128 stands for zero in the data rows.
Here are some rows, each followed by its group. Rows of different groups can look alike.
[149 151  71 101 110  89 125 106  94 103 142  82 105 103 118 118 126  80 164 139 157 110 118 145 115 145 145 156 122  94 143  87 131  79 144 110 112 101 129 116 141 154 143 100 112 134 118 133] 1
[103 101  95 110 135 158 132  99 146 133 219  92 144 138 138 187 123 140 126  74 108 147 151 126 129 110 107  98  89 118 116 163 159 133 208  96 151 131 155 124  98  92  73 118 126  75  88 169] 2
[ 51 108 123 129 154 158 156 129 111 108 117 100  66 106 100 118 168  84 155 120 157 134 123 175  96 140 143 197  91 171 114  96 113  90  69 125 128 126 135 148 138 197 152 145 126 155 190 150] 2
[176 212 106 114  83 183 215 191 127 171 103 178 213 186 144 195 216 125 133 230 161 191 196 124 163 232 176 185 173 203 150 183 218 199 143 212 164 184 144 142 133 182 201 195 170 226 148 209] 3
[104 136 172  85  92 171 104 163 114 116  95 219 165 122 103 139 179  95 147 196 119 122 164 103 119 161 109 139 145 126  87 162 186 170  69 131 132  73 120  98 144 146 183 192 164 204 141 133] 4
[ 46 105 154  83  98  91  91  99  87  87 100  97  91  98  78  63 120  83 123  92 122 111 104 129  83  99 112 101  83 108  99  70  96  77 117  79 111  76  85  97 102 135 110 100 110 110 124 103] 5
[118 170 177 182 221 144 186 198 199 155 146 207 188 124 230 103 138 152 126 121 165  86 115 157  83 100 114 145 202 104 179 195 137 192 140 137 155 155 165 121 146  92 171 137 124 130 218  61] 6
[ 93  99 150  83 111 165 128 144 127 103 116 167 126 116 108 134 144 143 188 211  84 113 153  89 109 142  73 138 129 107 117 121 118 109 112 103 128 102 115  90 167 137 196 189 125 171 103 104] 2
[ 98  97 105 107  92  98 107  99 103  70 124  76 105 129 118 137  89 170 142  72 109 141 108 110 113 116  94 119 111  62  64  91 156  82 143 102 105 115 100  92 105 101 105  92 117 108  64 122] 7
[141  99 120  90 100 132 122  77 115  77 147 146 112 126 126 146  61 128 108 112  89 113 113 106  96  96  83  81  84 112 134 115  88 103 152  84 123 106 120 101  85  98  72 102 119  89  88 132] 8
[105 130 117 113 108  82 133 111 102 117 109 153  89 122  89 133 103 154  84  92 117 101 104 118 110 109 105  98 107 122 108  87 114 109 120 103 102 145 111  97 116 101  79  86 120  86 106 102] 5
[138 163 194 186 226 143 202 203 185 246 120  82 204 131 203 114 135 186 122  83 175  84 121 156  93 116  94 103 211 134 160 232  87 175 136 131 142 110 163 136 145  92 142 147 118 136 209  70] 6
[162 170 193 177 224 149 187 185 203 197 146  82 209 107 198  97 158 182 106 116 162 117 118 152  97  98 124  84 192  78 180 229  69 151 160 129 149  99 155 111 139  87 154 133 116 113 143  75] 6
[114  85 118 108 110 108  79 103  83  86  66 109  95  83  92 115 108  76 110 109 119  89 103 124  95  98 104 131  84  49 100  78  97  71  93 102 117 114 107 117  97 140 112  97 102 110 176 114] 7
[ 52 150 147 147 181 201 114 151 122 124 161 123  79 111 138 152 192 110 201 104 173 134 126 193  96 166 135 207  97 155 122 143  88 133 108 151 137 163 175 164 162 241 199 168 149 179 137 189] 6
[171 113 117 175 127 148 162 130 133 164 122 143  87 127  95  82  76  59 108 133 116 102 109 109 143  80 104 146 127 158  82 103 113 150 113 137 132 120  99 151 102 141  89 141  94 111  63 101] 1
[ 93 120  90  94 121 134 159  85 127  59 160 102 119 158 105 186 115 135 143 114  82 173 144 137 134 122 117 129  80 178 161 127 193 119 202 122 148 102 144 139 110  96  89 105 135  86  95 161] 2
[ 60  78 181 106  95 111 112  95  95 118 156 132  89 111  92 105  95 139  77  99  86 107 106 101 107  78  79 100  84 116 114  74 146  95 161  85 119 135 116 101  78 106  67 105 102  79 109 113] 5
[118 207 134  92 129 212  91 194 133 162  70 235 175 146 116 129 227 138 166 204 138 175 192 110 132 211 157 181 181 164 119 195 155 167 109 166 157 152 160 111 173 187 226 227 140 242  49 181] 3
[112 102 112 166 141 145 101 131 128 112 121 138  82 117 115 104 110  75 143  89 111  85 114 132 147  90 120 151  98 136  41  84 147 130 122 139 136 133  82 149 124 165 126 143 107 119 129 116] 1
[191 113 101 131 122 148 196  96 130  90 130 148 139 114 166 117 112 152 189 151 147 154 159 109 176 150 172 128 154 175 172 103 164 119 131 141 137 101 107 154 200  97 165 184 123 158 132 125] 6
[200 180 122 167 118 101 227  82 153 147 206 100 171 133 175 132 136 171 182 213 211 204 155 125 220 201 237  99 171 135 202 111 123 174 151 188 152 151 157 179 220 125 123 162 187 146 184 182] 3
[149  97  94 197 168 186 158 151 146 109  54 113 103 143  94 119 129 109 152  78 138 114 131 159 146 125 158 214 105 191 105 121  98 140  77 172 143 149 114 184 162 218 182 188 128 167 122 135] 6
[ 99 108 176  74  86 134 101 124 114  76 101 112 138 111  97 140 135 120 126 154  78 109 138  98 108 127  77 147 121 109  80 139  88 115 123 101 115 142 104  84 129 116 142 161 122 150  78 100] 1
[ 93 108  73  84  76 128  81  92  94  39  69 140 113  95  89 130 106 108  96 105 101  98 115  98  96  93  89  97  99 126 118  87 136  74 147  78 116 104  84 102 143  86 152 120 131 116 140  95] 7
[116  70  43 104  81 121 130  83  97  50 122 156  83 106 110  84  86  85 149  69  95 111 104  98 110  91  89  99  78  76 122 110 163  91 151  75 119  58 103 101  94 103  97  98 119  89 120 107] 5
[150 170 177 126 152  79 154 121 152 144 118 113 191 149 199 102 165 138 120 154 131 147 149 144 167 163 174 119 111 149 204 188 139 151 128 176 140 161 132 122  89 128 114 122 129 137 125 153] 4
[117  89  47 121  82 117  75  99 103 127 140  48  78 100  84 129  74  78  95 113  97 116  95 111 109  74  79  65  98 111  81  93  79 104 122  92 116 117 102 122  71 117  95  93 127  81  54 107] 5
[113 203 108 170 171 143 146 169 145 136 186 174 175 241 106 255 134 227 146 103 109 204 187 188 198 191 219 179 189 193 181 177 229 131 255 219 165 119 184 206 143 109 107 106 137 115 115 230] 3
[102 156 132 121 125  78  93 123 118 106 136  85 116 131 125 141 114 113  76 157 122 105  93 117 100 109  94 100 132 123 106 114 116 111  89 106  98  67 113 128 115 102 116  94 138  94 105  93] 8
[131 128  81 112  91  73 158  83  94 137 118  78 136 120 120 112 115 112 105 116 158 152 126 118 138 138 171 108 132  88 132  78 104 121 109 122 122 124 104 112 157 114 118 122 153 112 139 118] 1
[ 92 103 143  84 100  93  81  95  85 146 105 109  84  96 120 145 123  96 132 104 116  83 106 132 100 112 134 109 105  54 100  67  77  89  98  88 115 130  95  88 114 128  79  97 102 113 129 113] 5
[113 103   0 107 114 118  77 107 101  92  75 146  96  90  90  91 121  82  96 117 114 111 101 128  97  95  92 120  75  77 145  93  86 112  85 100 110 150  85 115 111 140  94 121 119  99 167 110] 7
[153 186 204  81 126 204  85 188 139 109 108 178 163 126  98 174 217 130 170 188 124 181 191  98 122 195 129 164 185 218 128 200 128 173  93 146 157  99 150 118 179 184 227 233 151 223 121 172] 6
[209 232 195 216 180  90 175 239 121 227 188 169 112 245 182 182 130 210  87 107 173 169 150 142 180 189 174 163 249 184 149 197 158 183 163 206 121 142 153 227 143  95 140 128 130 157 136 164] 3
[174 149 165 170 220 140 149 187 195 156 126  74 213  94 213  90 138 169 115 123 154  78 114 159 107  91  94  64 193  72 159 205  68 188 163 129 151 137 167 120 139  91 125 135  96  97 152  73] 6
[106 110 176 131 149  85 152 148 136 143 118 127 154 134 149 132  99 169  64  75 129 128  96 119 101 116 128 104 152 104 104 113  76 115  66 117 104 115 123 117 127  98 127 108  96 139 156  93] 1
[123  91  72 121 100 112  80 103  93 130 122  73  81 102 109  89 119  96  99 124 105 109  97 133 104  93 117 107  77 105  95 106  86 126  86 107 110 158  81 106 101 141  94  98 117 123 101 100] 7
[164 202 241 212 171  85 152 225 102 158 187 180 121 249 208 255 145 177  95 162 158 188 163 157 195 193 190 135 235 185 170 185 198 178 168 222 126 125 159 215 147 103 136 107 135 132 177 181] 3
[110 154 126 130 120  70 102 133  95 153 138 165 106 173 123 146 106 164 124 134 120 145 122 126 123 130 122 116 157 134 134  98 107 113 146 141 107  64 134 131 118  95 112  96 116  89 139 139] 1
[ 75  86 116  82  79 108 138 101 114  94  72  85 118 109 105  93 121  93 129  58  80  70 120 103  98  98  75  90 116  85 120  93 130  97 116  82 115 123  93  93 119 100 153 140 145 147 167  89] 8
[159 160 244 202 211 139 203 225 190 204 115 131 171 165 184 151 167 181 111 125 188 132 125 143 111 138 118 131 228 126 157 228 128 185 133 152 136 174 168 175 138  95 161 145 132 134 166  88] 6
[126 152 183 179 167  87 130 184 123 146 102 141 113 184 147 153 136 137  88 141 151 114 112 124 134 144 144 130 206 103 132 158  80 161 123 155 108 113 141 134 145  99 141 104 109 134  83 114] 4
[223 197 144 155 100  92 235 123 108 199 188 109 139 147 192 130 182 150 158 199 231 191 150 146 201 216 244 135 173 188 205  97 152 183 181 188 138 152 190 157 200 172 130 125 177 134 231 203] 3
[106 103 114 114 119  80  88 111 101 118 105  43 110 108 129 115  92 188 100 153 120 120  94 111  91 106  90  96 108 119 124  93 108  85  89  91  93 129 108 100 107  98 110  89 128  97  95 105] 5
[ 32 118 125 106 105  76  68 104  80  87 107 123 100 127 110 127  91 134 102  81 117 119  99 103 110 108 102 108 107 125 129  82 149  69  77 102 104 147 117 118 116  96 102  84 110 106 126 104] 5
[ 81  95  87  78 108  85 133  94 100 120  75 131  86 105 108 115 117  94  80  90 131 124 101 130  98 113 114 119  99 103 139  90  55  87 105  84 104  51 103 103 112 124 111  89 110 104 141 105] 5
[ 90  95 119  90 106  95 109  96  82  55  87 145  97 104  98 120 118  74 123 128 119  70 105 125  87 110 121 120 105  87 147  84 111  78 133  85  98  57  91  97 107 126  66  90 103 100 129 108] 5
[141 111  89  98  99  81 102  97 111  74 142 125 136 106 119 106 114 106  70 176  89 140  98 109 103  97 102  74  86 149  85 123 161 119  93 116  86 121 108  73 108  85  69  92 126  99 138  81] 7
[ 90 112 116  97 106 112  70 116 122 139 147  89  71  91 115  75 146 159 161 120 150 120 114 152  99 138 138 130 100 174 118  80 117 122 102 104 119 145 121 111 126 159 117 103 134 125 106 139] 1
[100 128  94 182 183 210  93 154 139 148 114  91  87 128 151 138 155 118 185  54 151  92 122 187 136 133 164 251  88 214  92 114 135  96 105 166 146 201 139 176 152 235 201 183 108 181 112 151] 6
[105 144 126 116 141 136  86 126 105  99 130 151  73  79 117 129 186 118 196 147 173 124 121 161  96 164 163 160 125 142  96  75 120  88  72 121 121 225 156 112 130 201 157 127 139 159 118 170] 2
[ 67 102 123 115 129  86 101 117 132 148  91 123 120 117 140  82  96 104  67 108 124 110  88 131  91  94  96  90 127  46 105 116  77  94  89  94  91 106 100 106 118 108 103  92 122 108 139  84] 8
[132 160 182 167 155  88  72 185 133 200 117 118 113 186 166 149 137 159 109  86 149 159 120 122 123 152 144 107 200 161 137 160 114 146 119 157  99 110 144 162 127  97 105 114 106 134 158 132] 4
[171 199  81 161  91  89 227 120 105 164 179 114 133 136 154 180 178 187 212 178 231 222 145 145 208 223 250 131 163 126 174 105  77 198 159 187 136 171 201 166 192 174 151 116 181 137 196 208] 3
[186 224 180 138 177  74 204 134 189 141 127 149 255 185 162 151 205 202 133 220 166 223 188 154 197 222 230 140 135 149 238 218 206 208 197 240 177 151 148 162  95 155 177 126 153 178 187 204] 3
[121 233 133 103  94 190 112 198 131 155  89 140 199 166 137 158 226 146 197 207 147 172 194 112 144 215 160 202 183 123 151 177 159 213  91 175 154 187 159 108 152 190 228 216 134 231 139 184] 3
[ 67 116 186  95 148 199 159 164 144 132 115 204 148 101 147  93 165 121 209 171  73 139 187 103 140 158 104 162 161 217 129 175  58  98 126  94 148 115 121 109 200 160 215 228 140 222 127 114] 6
[172 173 148 123 153 165 180 156 111 144 180 151 105 111 128 141 223 141 187 195 208 182 134 191 131 205 188 229 137 158 137 104 102 125 115 155 131 211 217 137 181 228 184 144 184 191 199 215] 6
[120 159  59 110 131 119 141 127 117 183 177 101 104 103  82 126 173 109 203 147 184 151 120 159 133 178 188 169 129 180 128  72  76 137 118 135 129 193 158 118 139 188 117 109 158 134 171 171] 4
[136 103 119 104 117  82 113  99 111  57 139 117 119 107 154  69 105  75  96  88 103 108  89 123  96  82  90  98 105 123 126  94 186 104  88  84  79 124 117  90 115 104 124  78 110  91 110  79] 5
[112  88 142 100  93 108  77  99 101  83  66  78 136 110  75  98 122 101 136  88  89 105 102 115  99  97 111 107 100 102  55  98 136 114  91 106  86  54  99  90 106  91  67 104 127 122 149  97] 5
[ 53 100  92  92  88 115 166  72  93 111 158 144 106 126  71 101  85 108 103  80  98 124 111 106 112 112 115 105  99 112 124 114 119  80 117 101 123  77 124 120  94 101 104  96 111  85  85 130] 7
[195 149 134 168 151 174 210 127 155 121 175 138 167 147 165 119 109 155 213 123 167 182 193 108 214 171 217 121 173 139 214 160  56 112 147 167 165 138 130 190 255 124 217 232 180 193 198 117] 3
[138 137 223 166 155 100 122 186 132 154 105 116 117 173 166 165 124 216  75  96 149 128 124 130 126 146 143 129 182 104 167 161 167 139 122 147 107  57 145 161 130 100 117 108 102 130 177 122] 4
[190 133 133 167 159 165 209 110 162  31 163 161 157 127 166 171 123 151 195 131 174 170 195 104 222 173 198 143 169 171 172 154  59 151 136 172 166 194 138 184 251 118 199 236 162 178 194 121] 3
[187 119 148 204 167 201 122 152 153 160 114  91  95 134 122 135 123 106 152  80 134  90 128 166 157 107 163 238 122 171 157 132 174 112  24 171 140 150 109 188 166 219 165 181  80 162 154 113] 6
[ 93 108 121  95  94 106  60 102 104  96 123  84 131 111 158  55 112  67  93 121  90  91  97 118 111  93  80 121  93  96  42 126  99 112 105 104  91 101 101  72 106  91  92 108 140 102 104  78] 7
[188 240 173 125 156  97 151 151 194 119 113 184 254 191 178 186 209 130 135 255 187 207 193 146 193 224 225 140 138 112 255 199 194 245 209 237 181 226 143 157  82 169 180 147 159 189 175 213] 3
[ 94 119 146 105 148 220 136 177 148 143 142 128 144 110 102 128 168 137 166 142  85 115 183 105 128 161 109 150 177 149  91 180 125 111 108  93 159 166 129 114 210 167 212 242 152 231 119 123] 6
[ 87  74 178 104 138  79 116 101 105  87 116  55 121  98 173  89  99 120 112  46 109  78  83 127  90  81  90 101  88  79  62  91  75  75  67  85  81 150 120  80 106  96  87  78 122 122 106  82] 5
[168  94 120 159 134 171 158 125 175 158 204 140 110 110 146 134 117 128 121 153 124 125 153 116 136  97  94 104 136 142 136 163 123 170 161  87 155 153 149 117 114 112  92 116 106  77 151 162] 4
[174 217 165 204 193 118 100 248 151 205 117 172 148 208 200 222 155 192  95 124 172 145 134 137 160 178 161 159 255 170 121 187 195 162  98 187 118 196 162 207 156 104 161 130 125 154 180 125] 3
[106 193  81 152 165 153 129 163 160 117 209 234 157 255 136 255 139 159 173 168 100 218 182 192 187 181 192 174 166 239 230 158 224 135 213 214 170 163 189 203 151 107 100 102 145 109 102 230] 3
[129 150 141 120 111 122 176 135  97 138 136 114 107  98 123 124 173 120 164 157 186 144 120 162 121 176 173 158 138 152 139  83 157 132 118 127 123  86 162 138 146 185 115 123 144 148 161 176] 4
[139 109 185  99 143 219 133 180 145 161  90 193 152 109 133 104 178 114 196 102  83 139 175 100 132 163  88 149 169 124 103 182  78 124  98 100 154 145 130 109 215 166 220 232 160 230 141 122] 6
[ 81 108 107  85 121 165  69 141 125 103  83 169 125 112 113 121 145  97 170 197  83 107 152  95 117 135  93 142 136 150 107 152 107  90  66  93 130 108 112 109 171 135 161 198 136 174 154 101] 2
[164 141 159 128 169  84 160 108 195  46 105 187 206 151 198 123 137 127 107 176 154 151 132 150 155 161 156 134  84 129 206 189 148 196 186 182 151 126 125 132  87 115 123 112 157 124 150 147] 4
[113  92  72 118 117 147 148 106 123 121 158 188 120 103  82 126  97  92  94 108 103 143 126  98 125  94  53 112 109 102 105 131 120 131 149  76 139  92 143 117  89 110 130 114 120  67 152 143] 1
[116 129 162 106 141 145  99 129 114 130 124  49  98  85 120 136 180  89 180 192 176 121 121 166  97 160 172 193 114 174 127 123 146 131  94 122 124 222 150 118 132 195 179 138 151 162 140 155] 2
[ 38  98 142 108 130  78 179 112 136  92  74  94 134 119 182  91 105 113 110  35 123  98  84 126  83  92  77  71 122  52  96 118 117 111 121  95  89 124 126  95 111  98  90 100 120 102 143  83] 8
[142 180 159 174 135  71 120 173 117 121 147 179 111 203  95 231  96 167 113 111 136 164 137 141 165 162 151 119 187 115 161 142 190 124 178 172 120 124 134 159 124  93 115 108 127 112  54 162] 4
[ 79 152 129 131 136 134 149 136 126 137 176 133 136 213 107 220 101 182 122  77 104 184 158 155 158 155 181 171 152 129 147 146 188 118 199 179 142 141 153 174 116  96  93  96 125  98 103 187] 6
[184 193 111 116  92 106 137 149 138 118  89  97 211 144 131 138 181 117 129 216 128 176 165 122 146 184 163 143 132 154 173 156 174 206 152 174 140 108 127 117 107 145 159 152 140 181 158 161] 4
[164  98 113 182 132 168 136 142 160 141 174 181 131 105 152 114  95  91  94 121 137 139 133  96 156  92  99  82 156 119 136 147 112 168 153 128 156 160 134 149 120 132 114 117 132  88 156 135] 4
[101  92 152 123 151 193  86 151 150 114 131 136 146 100 133 143 142 135 188 102 105 108 173 107 151 145 115 147 165 180 144 163  88  95 166 101 148  83 113 135 213 147 225 238 137 198 156  89] 6
[118  95  85 161 150 151  51 127 124 117  94  99  85 122 149 118 128 137 124  96 129 104 116 148 123 101 111 191 105 143 114 104 115 114  75 136 125 113  96 184 125 183 114 138 108 128  79 114] 2
[139  98 169  95 123  75 139  93 130  94 149 133 151 108 186  60 113 110  62 166 105 114  91 127 110  76 108  94  82  93 136 100 173 139  79 109  89  95 111  74  89  94  90  72 127 102 119  72] 7
[ 96 109 128 185 178 214  82 147 128 151  94 147 109 131 131 165 163 132 157  95 146  79 121 184 137 133 168 233  93 176  85 117  81  97 101 169 148 240 140 180 163 229 171 182 135 194 138 147] 6
[100  79 102 110 108 167 114 126 125 106 118 103 127  98  96 100 126 177 137 125 100 117 142  96 124 122 111 115 135 160 173 137 140  78  99 100 136 112  92 114 164 118 169 170 139 159  91  90] 2
Which 2 groups are nearest to each row below, nearest first, going by the distance to the group's nearest row?
[164 115 155 139 122 151 232  98 135 109 131  96 157 121 117 117 123 177 179 149 152 132 160 105 178 151 181 127 142  94 194 118 114 102 169 131 137 137 110 173 195 104 141 182 146 151 118 113] -> 6 3
[120 144  95 117 112 125  99 115  94 106 176 142 110 172 136 184  87 166 183  84 106 144 123 128 138 137 129 101 137 107 154 117 168 107 159 144 135 130 129 151 108 103  93  96 118  97 111 156] -> 1 2
[148 144 159 133 169  74 146 112 177  97  97 145 196 109 185  84 113  92 109 145 124 128 106 134 123 110 128  73  98  70 153 163 111 152 142 139 124 198 122  91  97  93 115  98 124  91 131  99] -> 4 7
[ 96  57 124 121 105 118  57 104 112 109 117 110  89 102 106  87  99  92  55 111  87  86 104 125 104  83  93 143  91  96 100  91  83 111 113 100 110 150  87 116  92 141  94 120 113 120 159  98] -> 7 8
[157 183  68 111  99 129 167 152 130 166  98 171 181 153 143 107 159  80 135 183 132 176 164 122 145 180 169 169 147  77 182 146 134 187 156 170 128 125 139 113 104 145 160 154 136 176 106 159] -> 4 3
Which 3 groups are nearest to each row below, nearest first, going by the average distance to the group's rows?
[169 123  91 204 141 179 139 147 169 151 137 116 128 117 142  87  87 121 103  76 139 117 132 102 153  98 142 128 159 152 134 142  58 163 148 141 157 120 124 174 127 145  86 130 113 121  63 121] -> 1 4 8
[129 168 152  89 135 208  79 182 130 172 126 166 140 125  95 178 185 124 203 169 106 169 194 101 119 182  92 174 174 151  57 186 133 147 114 126 151 208 136 109 198 179 211 233 154 226 120 142] -> 6 2 4
[145 126 132  96  97  91  99  94 122  97  94 134 113  98 125  95 105  31  94 107  94 118  98 118 103  90  84  69  81  84 100  96  83 129  76  99  90  91 104  75  98  90 151  95 113 113 135  88] -> 8 7 5
[ 93 140 171  80 105 159  35 155 129 116  81 205 152 114  95 112 172 140 184 144 109  99 149  96 115 148  86 141 142 180 136 156 165 129  55 114 124 105 124  92 160 141 161 184 137 180 134 124] -> 2 1 4
[104 157 132  79 105 175  94 157 107 164 112 198 152 119 103 154 159  99 129 132  98 137 153  92 117 152 105 179 146 209 102 152 135 153  71 119 126 138 116  99 151 143 180 201 143 202  91 125] -> 2 1 4
Which 2 groups are nearest to each row below, nearest first, going by the distance to the centre of the group?
[108  65 141  88  78 115  67  93  94  87  36 157 105 106 124  84 109 108 123  89  98  94 107 103  99  98  94  80  96  99 109 100 178  84 105  77 106  58  95  65 126  93 118 123 124 108 116  87] -> 5 7
[105 105 141  88 105  89 136 101  96 123  91  42  95  90 101  89 125  81 107 119 138 125 106 136 101 120 146 123 105  55  90  58 154 100  87  93 110 144 100 114 112 149 123  89 145 116 147 126] -> 5 7
[136 104  98 168 146 156 117 130 113 125 105 124  90 123 116  86 106  78  87 130 116  78 118 133 139  97 117 163 105 112 102  83  71 121  98 129 134 124  87 163 117 165 127 155  85 126  95 108] -> 1 2
Which 3 groups are nearest to each row below, nearest first, going by the distance to the group's nearest row?
[101  86 125 116  98 125  98 106  95 102  98 133  81  92  69 130  97  65 108 126  94  79 110 119 109  74  77 133  82 103  59  88 105 127  96  99 115 111  93 104  77 136  99 112 122 107  71 104] -> 7 5 1
Which 3 groups are nearest to each row below, nearest first, going by the distance to the centre of the group?
[135 194 166 213 202 122 208 243 167 198 115 126 161 185 174 197 145 136 102  77 179 128 131 140 135 158 132 126 255 114 146 214 132 185 129 166 131 152 175 191 153  98 173 132 129 144 203 112] -> 6 4 3
Which 2 groups are nearest to each row below, nearest first, going by the average distance to the group's rows?
[ 78  92 152  87  69 100 110  96  91 118 132 116 104 102  70  92 111 113 136 139  90  95 105 105 101  98  94  83  94 139  93  99  30 107 100  80  99 104  98  96 120  93 121 120 135 109  73 103] -> 5 8
[116 125 145  94  77 105 111 113 109 101 105 161 150 114  84 109 120 110  95 177  97 111 118 112 117 115  99  88 105 135 101 108 134 117  64 121  98  85 109  89 112 103 139 132 129 129 152  95] -> 7 8
[112 142 153 119 150  88 169  99 156 107 135  95 207 103 164  98 139 117  86 177 115 143 114 137 123 116 107 102  94 116 139 130 101 155 141 145 130 134 129  97  95  93 142  91 125  82 208 104] -> 8 1
[155 203 133 128 164  64 165 112 183 112 139 131 231 150 175 170 141 147 100 216 142 151 141 149 165 165 163 126  97 115 183 178 144 198 183 184 149 137 136 123  97 115 150 109 159 140 155 148] -> 4 3
[196 129  90 136 125 128 194  88 131 118 159  90 124 134 146 119  94 108 181 106 157 132 152 106 189 154 176 117 145  94 178 114 110 126 154 144 148 130 117 148 197  99 157 185 162 133 191 127] -> 1 4
[153  97 128 195 178 195  83 145 141 159 126 194  99 132 160 155 138 108 145 115 141  72 128 167 157 114 140 253 110 172  80 115  85 128 136 167 147 211 116 199 158 227 185 190 122 167  91 137] -> 6 2
[126  73 129 116  87 128  79  97 119 134 121  97  90 106 128 122 105  99 123 122 104  88 115  91 118  99  87  96 103  49 107 109 114 133 117  80 127 106 129 115  72 110  92 107 141  97 160 125] -> 8 5
[155  72 185 119 151 182 135 142 135 105  90 170 170 111 155 154 154 183 170 121 100 111 175  97 146 147 125 169 146 162 100 146 176  74 113 111 153 105 109 133 195 153 215 223 159 197 162  85] -> 2 6
[ 97 112 148 124 147  82 142 130 132 148  78 123 159 106 160  75 111  83  43 101 129  81  87 118  83  90  79 106 124 141 116 125  74 108 118  98  98 146 119 106 108  98 134  97 113  98  91  70] -> 8 5
[179 160 194 194 219 149 140 222 200 208 149 132 175 155 174 136 127 135 110 146 171  95 114 142  94 121 119  78 217  84 129 205  89 183 148 126 146 157 163 149 156  96 189 135  96 130 142  75] -> 4 6
[ 80 116  65  94  84  96  75  79  87  51 122 116 100 137 106 124  73  99  80 101  99 124 108 109 114 107 113  61  99  95 116  77 100  85 125 103 121  80 114 115 108  99 107  94 111 111  85 129] -> 5 7
